Read these off the matrix that follows. Counting starts at 0.
1) Find the entry just left of 152.88.
2) Find the entry directly above the smallest entry.
3) Find the entry at row 1, column 0.
4) Find the entry just left of the largest entry.
5) Find the top-left entry.
6) Find the top-right entry.
7) Find the entry directly below 245.07.
8) Find the entry directly above the largest entry.
[[-38.28, 150.24, 222.24, 245.07, 214.36, -3.64, 166.39, 140.54],
 [134.20, -68.36, -185.56, 171.24, 23.16, 59.65, 137.31, 197.98],
 [175.01, 64.55, 264.58, 172.25, 109.35, 277.35, -29.93, 82.06],
 [164.72, 211.30, 110.24, -85.60, 160.45, -35.37, 6.57, -33.42],
 [15.56, 17.63, 123.05, -61.52, -9.68, 138.37, 198.08, 57.59],
 [54.87, 152.88, 105.20, 61.83, 83.39, 101.62, 114.13, 115.80]]
1) 54.87
2) 222.24
3) 134.20
4) 109.35
5) -38.28
6) 140.54
7) 171.24
8) 59.65

data =
0.21,2.64,-0.16,-1.65,-0.27,0.35,1.03,0.77,1.09,-1.40,0.63,-0.52
0.97,1.41,-0.49,-0.79,-0.25,0.81,1.10,0.36,0.91,-0.01,1.84,0.12
-0.92,0.67,0.46,0.82,1.13,-0.36,-0.60,0.90,0.24,-0.51,-1.73,1.11
0.27,0.17,0.41,1.29,0.45,0.53,0.28,0.64,0.36,1.09,1.31,0.93
0.78,0.42,0.95,-0.14,0.17,0.47,0.82,0.15,0.38,0.27,0.24,-0.53
-1.00,0.40,0.93,1.10,1.23,-0.44,-0.67,0.89,0.09,-0.36,-2.05,0.92
0.84,0.46,0.63,0.04,0.10,0.61,0.84,0.22,0.46,0.50,0.88,-0.19
Counting starts at 0.
Report the smallest entry.
Answer: -2.05
Report the entry in row 1 and column 0.
Answer: 0.97
The entry just right of the smallest entry -> 0.92
Report the entry in the bottom-right corner.
Answer: -0.19
The bottom-left entry is 0.84
The entry in row 0 and column 2 is -0.16
Report the largest entry.
Answer: 2.64
Report the entry directly below -1.40.
Answer: -0.01
Report the entry directly above 0.92.
Answer: -0.53
The entry just left of 1.03: 0.35
Report the entry in row 2 and column 1.
Answer: 0.67
The entry just left of the smallest entry is -0.36
Report the entry in the top-right corner.
Answer: -0.52
The entry at row 2, column 0: -0.92
The entry in row 1 and column 1 is 1.41
Report the entry just right of 0.22.
Answer: 0.46
Report the entry in row 2 and column 2.
Answer: 0.46
The entry in row 0 and column 0 -> 0.21
Report the entry directly above the smallest entry.
Answer: 0.24
The entry directly above 0.89 is 0.15
Report the entry just right of 0.95.
Answer: -0.14
The entry just left of 0.35 is -0.27
Report the entry directly above 0.95.
Answer: 0.41
The entry just left of 0.81 -> -0.25

arr = [[2, -48, 33, -47, 63], [13, 49, 28, 40, -18], [78, 4, -28, -53, 48]]
Report the entry just right of -48.
A: 33
Report the entry just right of the centre entry.
A: 40
The centre entry: 28
The median of all entries -> 13

Questions about the row below.
1) Which number is the maximum?
2) Which number is the entry just right of 68?
3) Which number is the entry just left of 65?
[56 20 72 80 71 65 66 52 86 52 52 61 68 48 74 57]
1) 86
2) 48
3) 71

[[-34  40  17   8  15   0 -23 -36  11  20  13   8]
 [-48  24 -15  29  -1 -36 -12   3 -15 -18  14  11]
 [-58  24  19  27  24  15   7  25  44  -3 -14   1]
 [ 28  17  59  11 -13 -19  12 -11  57 -14  61 -30]
 [ 39   7 -30  44 -71  19  33  42 -11   9  16 -21]
 [  1 -11  17  67 -21 -21 -72 -52 -58 -48   7   3]
 [ 40 -39 -28 -26  -5  14  17  15 -40 -22   4 -16]
 [ 10  -8  38 -46   4  10  43  18  75  41  18 -25]
 [ 40 -15  12  13 -58  56   9  10  19  69 -16 -22]
 [ 58 -11 -33 -48   6  33  48  37  -3  12  -7  -4]
 [  2  12 -10   1   3  26  -7   6 -11   8 -17   4]
 [  8  22  -1 -19   9 -21 -21 -23  -6  15 -14  30]]
The first entry of the smallest entry's row: 1
The entry directly below 59: -30
What is the maximum?
Answer: 75
What is the fourth entry in reading order?
Answer: 8
What is the entry in the bottom-left corner?
Answer: 8
The entry just left of 42 -> 33
What is the last entry, reading row by row?
Answer: 30
The top-right entry: 8
What is the fifth entry in reading order?
Answer: 15
What is the entry in the top-left corner?
Answer: -34
What is the last entry in the row that holds the smallest entry?
Answer: 3
The smallest entry in the first row -> -36
What is the entry just left of -8?
Answer: 10
What is the second entry on the main diagonal?
Answer: 24
The 2nd entry in reading order -> 40
What is the entry just right of -17?
Answer: 4
What is the bottom entry of the column that holds the largest entry?
Answer: -6
What is the top entry of the column that holds the largest entry?
Answer: 11
The entry directly below the smallest entry: 17
The entry directly below 58 is 2
The largest entry in the first column -> 58
The bottom entry of the column that holds the smallest entry is -21
The entry directly above the largest entry is -40
What is the 2nd entry on the diagonal from the top-right corner?
Answer: 14
The entry just left of -10 is 12
The smallest entry is -72
The entry just left of the largest entry: 18
The entry just right of -40: -22

array([[-35, -45, -43, -42, -14, -43, -44, -38, -40, -40, -44, -49],
       [-36, -44, -46, -46,  -4, -43, -46, -46, -47, -39, -48, -38],
       [-41, -46, -46,  -5, -43, -45, -46, -46, -46, -46, -38, -30],
       [-39, -49, -46, -37, -38, -47, -46, -46, -44, -43, -42, -45],
       [-41, -44, -46, -44, -38, -42, -46, -46, -44, -46, -40, -41],
       [-27, -48, -42, -44,  44, -47, -48, -44, -49, -44, -48, -49]])
Rows and columns are numbered from 0.
What is the bottom-left entry?
Answer: -27
What is the entry at row 0, column 1?
Answer: -45
What is the entry in the top-right corner?
Answer: -49
The top-left entry is -35
The entry in row 2 and column 0 -> -41
What is the entry in the bottom-right corner?
Answer: -49
The entry at row 1, column 2: -46
The entry just left of -14: -42
The entry just left of the largest entry -> -44
What is the entry in row 2 and column 2?
Answer: -46
The entry in row 1 and column 0: -36
What is the entry at row 0, column 2?
Answer: -43
The entry just left of -37: -46
The entry directly above the largest entry -> -38
The bottom entry of the column that holds the largest entry: 44
The top entry of the column that holds the largest entry -> -14
What is the entry in row 1 and column 1?
Answer: -44

Questions about the array below. Indices start at 0.
1) Report the entry in row 2 and column 0.
2) Report the entry just left of 1.9.
3) Report the entry in row 0 and column 0.
4) Report the entry in row 0 and column 1.
5) Report the entry in row 1 and column 1.
6) Report the top-right entry.
7) Report the entry at row 1, column 0.
8) Report the bottom-right entry.
[[12.0, 17.2, 12.6, 11.9, 18.4, 11.6, 18.1, 14.9, 16.6, 12.3, 19.6, 10.7, 11.9, 13.8],
 [11.2, 3.5, 10.7, 9.9, 5.1, 10.9, 3.0, 6.3, 6.7, 10.1, 5.2, 10.8, 10.7, 8.9],
 [3.9, -14.2, 3.7, 5.0, -4.2, 10.0, -14.0, 4.8, 1.9, 4.6, -9.0, 5.5, 4.3, 12.0]]
1) 3.9
2) 4.8
3) 12.0
4) 17.2
5) 3.5
6) 13.8
7) 11.2
8) 12.0

(1, 14, 243, 11, 8, 200, 22, 219, 121, 181, 7, 206, 49, 5, 154)
The first entry from the right: 154
The entry just left of the largest entry: 14
Which number is the entry just left of the centre entry?
Answer: 22
The entry just left of 22 -> 200
Which number is the entry just right of 121?
Answer: 181
The minimum: 1
The entry just right of 181: 7

[[0.128, -0.029, -0.179, 0.011], [-0.147, 0.016, 0.061, 0.129], [0.073, -0.211, -0.059, -0.186], [-0.092, 0.107, -0.059, 0.168], [-0.257, -0.075, -0.059, 0.050], [-0.037, -0.256, -0.019, -0.147], [0.018, 0.061, -0.099, 0.129], [0.128, -0.211, -0.139, -0.147], [-0.202, -0.211, 0.021, -0.068], [-0.147, -0.256, 0.021, -0.107], [-0.147, 0.016, 0.141, 0.089], [0.183, -0.120, -0.179, -0.068], [-0.147, -0.029, 0.141, 0.011], [0.073, 0.016, -0.179, 0.089], [-0.257, -0.120, 0.021, -0.029]]
What is the 5th entry in reading order? -0.147
The 2nd entry in reading order is -0.029
What is the entry just right of 0.018? 0.061
What is the entry just left of -0.019? -0.256
The 2nd largest entry is 0.168
